In the data rows, the value 128 means zero.
Here is a table of points, one per row:
[148 131 150 103  51  57 125 240  95 157 135 160 152 152  79 131]
[165 108 135  92   8  46 129 255  77 186 150 166 181 153  77 134]
[150 108 148 131  54  81 134 206 103 138 114 143 118 148  91 139]
[128 106 144 123  26  71 125 202 107 135 109 166 144 143  89 131]
[162 112 146 118  33  76 130 217  97 146 122 159 164 162 106 132]
[136 115 146 131  59  64 132 251 126 122 104 140 138 150  25 142]
[158 110 153 101   0  65 100 255 115 224 142 162 173 133  56 149]
[103 132 126 127 169 175 122  61 145 169 153 104 119 111 155 127]
[122 146 111 135 181 160 132  81 143 100 123 112 110 122 133 126]
[123 143 137 119 168 153 125  62 120 129 146 117 114 113 169 112]
[116 130 118 135 153 173 105  77 206 145 127 125 120 102 145 143]
[117 137 119 138 166 156 114  97 149 116 129 117 112 112 148 136]
[139 109 145 124  41  69 115 234 117 132 112 153 140 146  63 136]
[134 112 152 131  29  68 122 255 120 132  93 163 155 169  52 150]
[145 116 148 135  70  68 133 230 107 121  84 142 126 155  51 149]
[113 123 113 152 189 155 143   3 117  48 114 127 107 120 206 101]
[ 76 188 121 161 181 172 144  58 169  68  89 105  87 120 135 142]
[122 135 109 135 192 147 142  45 140  69 119 117 105 133 175 109]
[149 103 149 122  64  65 162 218 101 139 112 152 149 164  83 136]
[104 147 108 128 178 190 109  75 148 157 151 112 128 100 159 126]
[131 139 123 124 178 151 136  77 125 130 147 122 114 121 168 115]
[140 115 143 131  73  64 122 235 120 134 106 155 136 149  75 145]
[153 120 149 114  57  66 138 251 105 141 125 147 143 156  75 143]
[152 108 154  99  16  52 116 255  87 196 159 160 155 142  77 132]
[117 136 119 116 144 168 107  77 171 171 148 105 137 102 148 133]
[113 142 123 146 191 169 136  71 155  96 115 103  99 108 131 137]
[164 110 154  98  27  79 135 255  98 207 167 152 178 136  80 141]
[150 115 149  98   9  58 104 255 108 205 145 176 187 139  51 159]
[150  92 156 118  56  66 143 172  83 112 109 164 149 172 152 113]
[161 104 157 107  36  55 143 255  77 162 124 164 177 153  83 141]
[134 121 152 112  77  84 131 200 121 128 109 152 143 138  88 137]
[158 110 146  84   2  70 111 255 103 243 178 158 176 137  65 143]
[156 104 153 107  41  66 106 213  90 174 135 157 159 146 108 120]
[149 110 159 121  22  57 136 255 110 157 124 149 147 170  48 143]
[105 133 104 144 184 177 112  21 143 114 121 112 113 106 184 125]
[110 139 116 157 223 179 147  24 146  60 105 102 104 120 161 117]
[115 125 113 115 171 195  87  40 142 157 138 106 131 100 180 123]
[106 143 110 155 185 189 125  32 155 115 126 102 115 105 167 129]
[113 139 114 116 165 155 135  84 138 157 138 110 119 111 160 121]
[121 132 108 128 183 179 129  45 124 139 164 110 118  95 167 109]
[130 145 117 132 201 166 148  68 146 110 127  97  95 117 148 119]
[136 122 146 118  53  84 129 254 138 162 119 144 134 139  49 175]
[161 114 165  96  14  47 136 255  93 182 147 148 160 155  65 142]
[118 134 112 135 159 177 112  52 144 143 132 112 114 102 183 122]
[148 104 162 115  38  66 140 255  91 153 137 147 150 160  84 134]
[115 153 108 135 205 181 138  53 152 126 139  99 111 106 160 126]
[ 91 130 102 157 181 157 114  21 159  65  97 111  88 115 142 140]
[115 136 110 150 182 166 133  49 142  86 115 110  63 129 158 123]
[156 103 161 118  35  54 126 222  89 137 120 169 167 167 100 123]
[168 106 164  87  36  38 128 239  86 148 133 167 173 159  83 137]
[116 152 111 130 174 196 132  43 146 158 142  99 126 104 164 123]
[144 119 153 119  57  79 141 232 113 136 131 144 150 145 112 146]
[140 108 155 137  64  56 150 243 111 100  91 154 124 168  70 135]
[114 142 111 130 189 178 123  33 127 100 135 117 117 108 176 120]
[129 113 139 161  95  90 153 201 145  56  70 137 106 160  60 148]
[116 142 105 153 244 186 131  25 172  82 127  98  83 123 174 122]
[148 123 156 114  36  46 139 255  88 156 120 165 149 155  66 138]
[129 129 125 116 150 158 128  59 100 149 155 114 134 125 169  96]
[121 155 114 128 180 166 128  80 139 150 164  95 122 113 155 131]
[111 127 114 114 149 157 112  61 129 135 136 135 125  99 184 122]
[122 127 115 140 173 158 130  35 129 130 129 124 112 118 182 108]
[118 178 111 134 168 172 128  33 133  78 132 110 128 109 170 116]
[ 95 138 106 163 217 195 132   1 165  73 108 111  98 102 166 137]
[107 135 111 132 157 180 108  59 135 157 125 114 139  96 158 127]
[128 141 115 123 184 169 121  63 156 120 134 111 131 119 162 113]
[115 148 120 143 188 164 125  55 149 130 132 103 111 104 157 135]
[123 148 115 159 214 171 149  54 170  62 108  99  88 132 149 117]
[111 147 104 138 235 183 152   6 150  62 134  95 100 119 181 107]
[140 124 125 100 151 157 129  64  98 162 164 117 134 125 193  92]
[128 133 111 101 158 180 102  87 102 202 183 104 154  90 168 122]
[122 145 113 126 161 185 107  75 152 174 155 105 116  92 153 130]
[117 141 121 125 159 192 109  59 152 166 153 108 128  97 159 131]
[149 107 144 123  57  61 145 233 113 115 114 149 135 165  68 136]
[127 129 127 108 156 150 128  79 111 153 156 128 139 110 172 112]
[150 108 157 132 107  81 108 239 133 152 116 142 139 132  67 152]
[150 103 160 127  39  63 143 208  91 120 113 147 138 169 107 126]
[144 132 122 104 158 149 122  74  96 154 168 125 151 115 178 103]
[128 144 122 103 187 170 127  50 139 138 171 102 111  96 164 112]
[151 113 150 101  42 100 111 231 121 179 139 157 178 136  97 140]
[129 137 121 126 192 148 156  21 104  89 137 123 113 123 203  89]
[142  94 147 116  40  51 145 209  79 138 132 169 150 160 113 118]
[106 151 103 167 232 163 137  44 165  45  92  94  88 122 138 129]
[105 150 109 134 194 196 125  34 169 138 130 116 117  98 165 124]
[135 106 146 118  18  76 106 255 122 195 129 159 167 148  54 156]
[157 110 161  90  28  59 127 252  95 190 140 148 175 151  87 138]
[144 117 156 128  48  55 148 213 100  70  84 166 136 152  80 130]
[127 138 114 125 192 156 137  48 115 108 153 111 110 128 182 100]
[114 137 109 111 154 160 101  83 163 160 167 119 137 101 168 115]
[126 136 115 122 139 175 121  53 126 154 150 111 132 102 175 118]
[138 128 149 105  61  73 131 210  98 148 123 154 151 151 115 130]
[162 110 153 129  54  81 144 251 106 131 114 144 131 161  66 141]
[127 143 105 124 187 166 130  61 137 122 140 125 120 105 155 122]
[108 138 116 110 179 185 135  65 133 211 193 108 140  97 158 121]
[153 112 151 122  63  61 141 244 112 120 109 144 136 176  75 133]
[133 129 141 111  58  71 121 232  96 147 123 153 144 136  78 141]
[133 119 152 118  34  67 112 249 103 170 130 158 149 151  65 143]
[122 132 119 123 177 163 130  72 124 139 152 121 130 116 170 122]
[144  95 154 136  55  71 140 204  88  99 109 162 152 167 103 132]
[ 96 156 133 148 202 182 105  52 170 108 119 113 106  99 145 133]
[149 124 147 108  50  67 126 255 117 176 138 148 153 141  45 146]
[134 124 123 111 118 164 110  89 110 204 171 134 149 110 167 113]
[127 136 116 115 164 171 123  41 132 130 159 132 129 118 170 117]
[129 137 117 148 194 169 147  56 146 100 131 106 104 113 130 126]
[136 118 153 128  53  59 129 233 114 120  99 155 147 156  67 139]
[125 142 113 143 237 192 143   3 125 104 136 103 112 110 194 107]
[128 127 113 114 163 173 124 105 128 155 167 119 130 108 161 121]
[126 131 123 123 165 169 126  57 120 124 138 114 115 113 168 105]
[119 142 117 130 195 165 142  75 150  94 130 118 101 128 146 124]
[112 142 103 123 176 185  99  42 147 136 143 108 174 101 164 126]
[116 120 143 130  28  80 103 212 147 139  91 162 145 124  57 160]
[121 138 112 137 192 182 144  24 152 108 133 112 108 121 173 114]
[107 139 105 162 222 172 163  27 158  48 104 102  80 125 159 116]
[ 88 147  94 173 226 180 136  20 204   4  58  98  62 120 138 137]
[145 115 159 125  47  67 124 255 127 131 117 150 154 150  49 153]
[110 145 115 147 161 160 115  70 146 113 130 125 110 114 137 132]
[123 137 118 138 196 170 140  45 130 102 134  87 103 130 172 117]
[142 114 145 130  88  69 156 215 101 112 115 137 134 164  81 132]
[103 147 100 159 204 181 122  12 164  93 112 103 102 102 160 123]
[ 98 140 108 162 226 174 147  12 164  44 102  97  89 117 153 114]
[103 136 109 125 173 183 101  43 148 154 147 110 134 100 163 131]
[118 149 102 143 207 174 123  40 150  94 129 109 120 116 162 121]
[128 137 114 106 128 169 115  97 139 186 173 130 144  98 169 121]
[150 117 146 119  40  74 131 255 128 171 108 140 148 146  60 144]
[129 107 143 157  84  58 174 223 124  61  60 140 106 177  63 139]
[152 116 152 109  53  46 152 254  82 141 123 156 162 174  82 121]
[157  83 155 112   8  56 111 224  89 165 139 177 167 135 103 127]
[119 128 114 146 173 169 122  29 155  96  98 113 125 121 158 124]
[130 129 117 137 139 162 116  76 135 113 131 131 113 103 168 133]
[149 114 142 109  38  94 108 245 125 202 140 143 154 134  78 152]
[161 102 167  72   0  56 112 255  70 234 165 181 190 149 104 118]
[111 133 105 115 169 164 118  48 134 139 146 123 132 103 177 120]
[124 125 123 120 151 152 113  76 117 150 155 119 135 104 154 124]
[143 134 116 117 180 166 132  39 125 151 169 109 124 109 170 105]
[166 118 156 100  23  69 107 255  94 219 148 159 174 141  87 138]
[113 135 110 158 224 153 136  36 140  56 132 119 101 126 164 110]
[145 117 151 119  36  48 139 255  89 139 121 157 150 161  77 127]
[156 116 144 129  56  73 140 241 120 131 107 156 141 150  60 153]
[148  95 155 120  31  62 129 252 102 145 133 159 169 163  73 142]
[109 145  98 158 226 177 137  21 172  53  92  96  75 100 152 134]
[166 115 161 102  52  47 146 255  91 148 124 154 142 156  79 134]
[108 142 110 136 187 190 118  77 171 146 143  97 122 111 144 133]
[139 115 140 128  46  65 130 233  98 136 110 160 139 163  72 141]
[142 111 156 133  26  46 137 252 101 109 103 157 147 165  82 143]
[146 102 156 130  44  70 141 209 111 128  98 152 129 158  95 130]
[143 113 152 130  45  48 142 255 103 141 121 154 144 165  69 141]
[100 146 105 150 220 183 114  39 162  76 103  99 118 104 177 122]
[149 108 160  99   0  66 101 250  68 192 144 172 172 139 101 126]
[114 144 118 129 178 158 107  79 140 162 139 107 120 123 146 125]
[131 136 121 127 188 167 139  49 110 121 150  90 119 123 176 103]
[130 137  99 123 163 157 122  81 123 127 147 106 118 124 158 113]
[129 142 122 116 166 169  99  65 115 161 163 118 143 106 170 103]
[147 105 159 103  33  74 111 255  96 173 136 161 174 152  92 140]
[155 121 162 105  49  69 153 255  93 142 117 145 141 158  83 129]
[116 128 116 143 172 183 130  47 149 132 129  92 105 115 164 124]
[107 141 116 142 176 164 130  84 156 103 133 104  95 122 139 134]
[154 122 144 119  44  67 117 255 117 163 139 151 156 159  65 148]
[137 117 131 115  81  76 119 217 105 150 129 154 154 134  87 141]
[102 141 105 157 215 175 122   0 145  42  90 110  95 119 169 115]
[154 135 154 107  95  70 127 255 101 187 137 135 148 142  74 139]
[137 104 129 126  66  86 141 226 123 118  99 151 139 150  65 145]
[106 139 108 172 217 173 149  42 161  64  94 104  90 132 140 126]
[123 127 113 136 162 175 125  65 143 139 121 112 131  95 161 125]
[125 131 114 124 179 161 138  71 128 130 141 118 139 112 172 112]
[131 129 118 141 202 167 150  77 144  95 122 101 101 123 154 121]
[129 101 157 120  39  62 115 234  90 144 115 161 158 158 100 135]
[131 143 123 112 161 141 127  83 122 148 160 118 134 120 168 113]
[111 146 124 158 208 148 131  68 142  47  89 114  70 137 136 123]
[116 146 113 123 165 176  96  52 138 153 150 123 116  95 159 128]
[109 134 105 156 197 179 131  70 171 109 120  95  99 115 122 136]
[131 133 125 117 157 137 142  92 104 111 135 128 122 110 150  97]
[110 146 113 128 193 182 120  64 138 137 141 107 110 103 240 116]
[122 143 105 139 194 160 135  16 133 101 145 102 111 123 174 114]
[153 106 147 101  38  65 135 249  94 169 147 157 156 155  85 131]
[107 130 119 129 160 162 110  80 129 132 150 123 125 108 165 122]
[100 136  90 160 210 170 133  23 159  71 100 107  93 117 165 128]
[150 109 152 118  50  91 120 250 123 161 134 139 142 145  82 139]
[105 139 109 167 210 175 152  71 136  83 115 101  83 122 159 129]
[113 122 137 150  89  80 126 216 151 102  82 143 127 144  57 156]
[126 133 114 116 159 169 127  24 120 146 159 114 131 109 186 108]
[ 99 133 108 150 196 162 115   4 153  73 104 104 106 111 188 120]
[146 119 148 131  51  61 136 255 127 112  98 147 127 156  60 151]
[161 103 150 109  19  61 111 231  83 182 154 168 177 143 111 124]
[104 166 108 144 199 168 137  49 146 109 116 106 105 118 152 127]
[132 119 146 128  53  48 129 215 106  91  94 163 139 163  77 129]
[130 113 137 159  80  90 149 181 121  72  82 131 122 165  85 135]
[138 114 144 122  41  70 109 251 132 128 106 154 150 142  61 152]
[138 134 116 141 159 140 138  77 117 114 129 119 121 132 172 112]
[111 145 108 160 231 171 153  12 145  43 106 110  78 136 171 115]
[137 138 120 128 159 157 136  94 120 162 166 117 161 120 158 118]
[104 150 108 146 230 184 132  16 162  63 116  95  92 110 152 116]
[126 115 151 100  65  61 146 255 111 132 116 148 130 161  59 137]
[138 113 148 108  10  78 106 255 114 191 141 155 174 138  66 147]
[136 138 114 109 164 173  94  67 127 179 168 116 134 102 176 126]
[163 108 167 106  48  66 135 255  98 169 142 150 139 162  91 133]
[161 106 166  92   9  47 140 255  89 161 138 158 155 167  63 136]
[124 138 119 111 136 160 109 105 140 185 156 120 141 103 153 120]
[127 124 146 131  74  75 124 231 131 132 102 141 137 147  55 158]
[128 141 106 146 207 161 151  32 144  69 117 106 104 113 166 118]
[142  94 149 118   2  81 114 255 119 213 133 150 160 133  60 150]
[114 146  96 144 201 173 134  68 149 121 123 103 116 105 148 122]
[110 143 118 116 164 190 100  64 155 179 133 110 135  95 165 128]
[104 139 107 160 229 191 134  14 117  77 107 101  92 117 161 126]
[114 137 111 123 192 187 109  40 136 154 158 105 120  87 183 115]
[133 115 144 107  50  66 104 233 115 157 122 159 155 132  74 148]
[ 96 151 123 146 204 183 114  54 164 101 120 110  98 106 151 129]
[113 149 113 131 219 164 145  15 157  37  96 114  80 122 174 116]
[120 122 140 133 102  74 141 239 162  93  83 150 115 151  46 165]
[126 135 112 142 184 168 135  60 135 122 132 110 109 111 144 124]
[152 113 155 104  34  70 119 247 110 189 145 153 155 144  76 144]
[145 108 156 133  70  63 146 230 121 108 101 143 102 163  66 143]
[118 109 145 143  80  71 135 215 135  78  74 138 123 153  90 139]
[116 127 109 141 196 173 133  46 140  92 128 112 106 125 181 121]
[139 109 152 122  46  85 115 207 113 157 142 157 155 140  87 133]
[111 138 111 154 188 172 137  39 151  73 112 101 102 112 150 126]
[134 106 154 128  24  67 103 234 120 158 112 168 153 129  82 142]
[141 127 144 139  92  79 123 218 148 133 107 129 140 150  50 159]
[105 123 101 158 196 178 132   0 171  58  89 102  92 118 154 127]
[142  85 151 143  53  63 135 255 107 141 113 153 144 152  53 142]
[105 145 105 162 217 170 148  19 153  60 101 110 106 121 160 114]
[100 142 105 181 228 163 178  26 173   2  64 100  73 127 140 131]
[109 145 112 148 203 167 130  34 152  69 107 112  92 113 171 116]
[166 110 152  84  36  56 120 255  79 192 156 155 154 148  70 132]
[156 109 152 107  21  56 128 231  71 147 120 160 136 156  85 120]
[129 132 117 113 184 171 139  32 102 139 169 110 172 122 200  95]
[117 135 115 157 172 157 142  80 131  66 115 119 116 122 158 116]
[109 122 107 167 196 165 126  42 153  52  89 118  96 126 149 127]
[124 130 110 129 182 170 148  43 130 126 143 103 111 124 174 119]
[131 133 118  94 152 169 107  43 124 213 186 128 150  89 199 111]
[108 148 110 125 196 178 129  29 155 101 135 112 114 112 175 120]
[134 121 125 113 163 156 114  63 115 151 157 121 137 119 175 111]
[127 116 122  95 109 145 108  31 109 167 163 131 158 106 187 104]
[148  96 160 117  50  55 121 255 100 137 131 166 170 149  61 138]
[152 124 151 120  69  80 139 232 136 152 103 140 141 151  70 146]
[126 138 120 133 169 160 127  63 128 110 140 116 116 127 167 111]
[112 142 102 136 172 190  94  51 173 161 139 128 119  89 162 135]
[142 124 152 124  64  77 136 236  93 130 118 150 137 150  77 143]
[115 139 107 136 203 169 160  25 136 110 136 101 108 116 173 111]
[ 96 148 100 162 204 174 131  38 186  75  97  98  73 106 129 140]
[123 136 112 118 159 172 107  63 133 167 167 123 137  99 166 116]
[107 119 115 140 168 169 130  57 138 104 126 118 118  86 160 128]
[116 131 134 143  97  62 135 207 151  68  61 144 109 151  59 161]
[119 142 109 124 175 181 125  76 156 155 150 111 129 105 155 129]
[129 126 120 107 152 147 131  77 116 141 154 117 118 123 182 105]
[118 141 109 128 180 171 121  37 148 121 148 103 114 106 166 120]
[135 123 155 124  74  77 137 208 122 112 101 140 142 142  65 149]
[130 140 123 115 175 172 121  64 134 172 179 111 123 112 162 122]
[131 105 150 122  45  83 124 244 114 143 116 153 146 152  76 147]
[137 119 143 122  55  48 127 243 131 123  98 152 139 156  54 149]
[119 125 146 156  74  61 107 228 150  85  74 158 113 155  51 163]
[120 154 106 137 225 168 141  32 148  64 119 106 101 110 160 119]
[142 119 148 144  45  49 141 255 122  95  74 159 123 165  52 144]
[109 150 111 127 182 172 115  49 150 133 140 101 122  95 163 119]
[124 137 114 103 153 174 114  87 122 172 163 127 136 117 172 108]
[128 139 119 141 191 162 141  58 142  93 132 107 105 120 155 115]
[ 93 145 105 154 205 172 133  43 174  69 108 111 106 113 147 131]
[125 140 108 137 174 165 124  53 130 109 143 120 110 109 167 126]
[125 131 109 151 205 172 153  38 141  81 102  99  96 126 156 124]
[140 127 125 131 164 162 137  73  99 136 154 112 123 117 176  99]
[112 151 101 133 181 176 118  59 158 152 157 111 143 100 151 125]
[112 144 108 126 195 184 116  42 145 145 167 108 111  94 160 126]
[117 142 115 122 172 189 127  65 150 181 166  96 129  93 161 130]
[ 86 145 110 143 197 175 137  57 156 105 132  95  95 114 143 125]
[133 107 147 130  25  78 108 210 127 166 133 155 150 125  92 149]
[114 143 108 119 183 184 141  39 144 160 158 108 131  87 186 112]
[129 129 109 131 177 175 137  53 112 116 144 101 133 122 181  89]
[ 98 141  93 154 220 190 131   0 163  72 103 113  64 103 176 115]
[117 136 116 139 208 147 151  69 140  86 111 110  95 130 150 122]
[150 109 144 114  53  40 133 214  79 124 121 157 155 161  92 117]
[140 108 153 118  47  46 149 255 110 137 117 130 141 170  48 144]
[111 136 106 144 172 169 140  38 153  76 107 118 102 117 159 117]
[141 114 149 106  15  82 105 251 121 192 151 153 165 122  62 151]
[130 138 116 105 153 162 105  54 121 153 168 128 140 107 164 121]
[150 104 161 100   0  38 120 255  94 137 132 173 151 156  83 125]
[147 103 154 116  62  80 137 224  94 147 122 149 141 149  88 135]
[114 132 109 126 137 175 110  81 158 158 149 111 122 103 148 136]
[104 165 101 156 221 187 126  30 157  69 105  96  95 116 166 126]
[119 136 108 159 229 168 146  47 142  70 102 103  89 139 164 110]
[113 140 116 124 195 169 117  53 136 127 158 119 132 115 179 115]
[116 145 114 126 186 188 116  53 147 131 145 106 114 106 166 126]
[113 150 120 159 196 155 138  71 156  52  93 107  93 125 139 127]
[148 101 153 112  13  67 104 228  83 183 143 160 166 136  93 135]
[136 127 125 118 159 143 146  39 102 133 148 133 133 117 202  92]
These points spread out most along one direction. How many in every 100 of the points above lie lower along it than each point below? Round to a whole number. More than half of the points above lie lower than the first one.
[128 141 115 123 184 169 121  63 156 120 134 111 131 119 162 113] 36
[118 134 112 135 159 177 112  52 144 143 132 112 114 102 183 122] 34
[148 123 156 114  36  46 139 255  88 156 120 165 149 155  66 138] 93
[114 137 111 123 192 187 109  40 136 154 158 105 120  87 183 115] 17
[128 141 106 146 207 161 151  32 144  69 117 106 104 113 166 118] 12
[117 136 116 139 208 147 151  69 140  86 111 110  95 130 150 122] 34
[110 145 115 147 161 160 115  70 146 113 130 125 110 114 137 132] 48
[136 138 114 109 164 173  94  67 127 179 168 116 134 102 176 126] 48
[106 151 103 167 232 163 137  44 165  45  92  94  88 122 138 129] 9
[129 129 125 116 150 158 128  59 100 149 155 114 134 125 169  96] 51
[140 108 153 118  47  46 149 255 110 137 117 130 141 170  48 144] 90
[122 143 105 139 194 160 135  16 133 101 145 102 111 123 174 114] 13
[133 115 144 107  50  66 104 233 115 157 122 159 155 132  74 148] 77
[161 104 157 107  36  55 143 255  77 162 124 164 177 153  83 141] 94
[150 117 146 119  40  74 131 255 128 171 108 140 148 146  60 144] 84
[118 178 111 134 168 172 128  33 133  78 132 110 128 109 170 116] 20
[105 145 105 162 217 170 148  19 153  60 101 110 106 121 160 114] 7
[122 135 109 135 192 147 142  45 140  69 119 117 105 133 175 109] 23
[110 146 113 128 193 182 120  64 138 137 141 107 110 103 240 116] 15
[124 130 110 129 182 170 148  43 130 126 143 103 111 124 174 119] 26
[122 146 111 135 181 160 132  81 143 100 123 112 110 122 133 126] 47
[136 118 153 128  53  59 129 233 114 120  99 155 147 156  67 139] 76
[113 122 137 150  89  80 126 216 151 102  82 143 127 144  57 156] 61
[144 119 153 119  57  79 141 232 113 136 131 144 150 145 112 146] 67
[110 139 116 157 223 179 147  24 146  60 105 102 104 120 161 117] 7
[100 136  90 160 210 170 133  23 159  71 100 107  93 117 165 128] 8
[128 137 114 106 128 169 115  97 139 186 173 130 144  98 169 121] 59
[136 122 146 118  53  84 129 254 138 162 119 144 134 139  49 175] 79
[124 138 119 111 136 160 109 105 140 185 156 120 141 103 153 120] 59
[150 103 160 127  39  63 143 208  91 120 113 147 138 169 107 126] 68
[119 136 108 159 229 168 146  47 142  70 102 103  89 139 164 110] 10
[113 135 110 158 224 153 136  36 140  56 132 119 101 126 164 110] 10
[137 119 143 122  55  48 127 243 131 123  98 152 139 156  54 149] 80
[157  83 155 112   8  56 111 224  89 165 139 177 167 135 103 127] 87
[127 129 127 108 156 150 128  79 111 153 156 128 139 110 172 112] 57
[117 135 115 157 172 157 142  80 131  66 115 119 116 122 158 116] 44
[129 126 120 107 152 147 131  77 116 141 154 117 118 123 182 105] 54
[125 131 114 124 179 161 138  71 128 130 141 118 139 112 172 112] 43
[130 113 137 159  80  90 149 181 121  72  82 131 122 165  85 135] 60
[130 129 117 137 139 162 116  76 135 113 131 131 113 103 168 133] 53
[105 123 101 158 196 178 132   0 171  58  89 102  92 118 154 127] 5
[113 150 120 159 196 155 138  71 156  52  93 107  93 125 139 127] 33
[130 138 116 105 153 162 105  54 121 153 168 128 140 107 164 121] 49
[114 137 109 111 154 160 101  83 163 160 167 119 137 101 168 115] 52
[128 144 122 103 187 170 127  50 139 138 171 102 111  96 164 112] 28
[111 145 108 160 231 171 153  12 145  43 106 110  78 136 171 115] 2
[119 128 114 146 173 169 122  29 155  96  98 113 125 121 158 124] 23
[127 124 146 131  74  75 124 231 131 132 102 141 137 147  55 158] 67
[ 93 145 105 154 205 172 133  43 174  69 108 111 106 113 147 131] 13
[ 76 188 121 161 181 172 144  58 169  68  89 105  87 120 135 142] 22
[134 106 154 128  24  67 103 234 120 158 112 168 153 129  82 142] 82
[138 114 144 122  41  70 109 251 132 128 106 154 150 142  61 152] 83
[105 133 104 144 184 177 112  21 143 114 121 112 113 106 184 125] 12
[124 137 114 103 153 174 114  87 122 172 163 127 136 117 172 108] 55
[113 142 123 146 191 169 136  71 155  96 115 103  99 108 131 137] 36
[123 148 115 159 214 171 149  54 170  62 108  99  88 132 149 117] 15
[118 149 102 143 207 174 123  40 150  94 129 109 120 116 162 121] 14
[150 115 149  98   9  58 104 255 108 205 145 176 187 139  51 159] 99
[116 120 143 130  28  80 103 212 147 139  91 162 145 124  57 160] 71
[157 110 161  90  28  59 127 252  95 190 140 148 175 151  87 138] 94
[115 153 108 135 205 181 138  53 152 126 139  99 111 106 160 126] 18
[165 108 135  92   8  46 129 255  77 186 150 166 181 153  77 134] 98
[142  94 149 118   2  81 114 255 119 213 133 150 160 133  60 150] 96
[131 129 118 141 202 167 150  77 144  95 122 101 101 123 154 121] 34
[140 115 143 131  73  64 122 235 120 134 106 155 136 149  75 145] 71
[145 116 148 135  70  68 133 230 107 121  84 142 126 155  51 149] 72
[142 111 156 133  26  46 137 252 101 109 103 157 147 165  82 143] 90
[147 103 154 116  62  80 137 224  94 147 122 149 141 149  88 135] 69
[112 142 103 123 176 185  99  42 147 136 143 108 174 101 164 126] 28
[149 107 144 123  57  61 145 233 113 115 114 149 135 165  68 136] 75
[126 115 151 100  65  61 146 255 111 132 116 148 130 161  59 137] 81
[103 132 126 127 169 175 122  61 145 169 153 104 119 111 155 127] 41
[141 114 149 106  15  82 105 251 121 192 151 153 165 122  62 151] 91
[144  95 154 136  55  71 140 204  88  99 109 162 152 167 103 132] 65
[113 149 113 131 219 164 145  15 157  37  96 114  80 122 174 116] 5
[ 96 151 123 146 204 183 114  54 164 101 120 110  98 106 151 129] 17
[103 147 100 159 204 181 122  12 164  93 112 103 102 102 160 123] 6
[109 145  98 158 226 177 137  21 172  53  92  96  75 100 152 134] 4
[146 119 148 131  51  61 136 255 127 112  98 147 127 156  60 151] 81
[123 137 118 138 196 170 140  45 130 102 134  87 103 130 172 117] 20
[109 145 112 148 203 167 130  34 152  69 107 112  92 113 171 116] 9
[153 106 147 101  38  65 135 249  94 169 147 157 156 155  85 131] 86
[156 104 153 107  41  66 106 213  90 174 135 157 159 146 108 120] 73
[129 129 109 131 177 175 137  53 112 116 144 101 133 122 181  89] 31
[161 114 165  96  14  47 136 255  93 182 147 148 160 155  65 142] 98
[135 106 146 118  18  76 106 255 122 195 129 159 167 148  54 156] 95
[114 144 118 129 178 158 107  79 140 162 139 107 120 123 146 125] 50
[130 137  99 123 163 157 122  81 123 127 147 106 118 124 158 113] 51
[103 136 109 125 173 183 101  43 148 154 147 110 134 100 163 131] 30
[131 136 121 127 188 167 139  49 110 121 150  90 119 123 176 103] 27
[133 129 141 111  58  71 121 232  96 147 123 153 144 136  78 141] 72
[121 138 112 137 192 182 144  24 152 108 133 112 108 121 173 114] 12
[154 135 154 107  95  70 127 255 101 187 137 135 148 142  74 139] 74
[153 112 151 122  63  61 141 244 112 120 109 144 136 176  75 133] 76
[148 101 153 112  13  67 104 228  83 183 143 160 166 136  93 135] 86
[102 141 105 157 215 175 122   0 145  42  90 110  95 119 169 115] 2
[163 108 167 106  48  66 135 255  98 169 142 150 139 162  91 133] 84
[114 132 109 126 137 175 110  81 158 158 149 111 122 103 148 136] 55
[ 96 156 133 148 202 182 105  52 170 108 119 113 106  99 145 133] 20
[138 128 149 105  61  73 131 210  98 148 123 154 151 151 115 130] 65
[128 139 119 141 191 162 141  58 142  93 132 107 105 120 155 115] 30
[122 145 113 126 161 185 107  75 152 174 155 105 116  92 153 130] 46
[ 98 141  93 154 220 190 131   0 163  72 103 113  64 103 176 115] 0
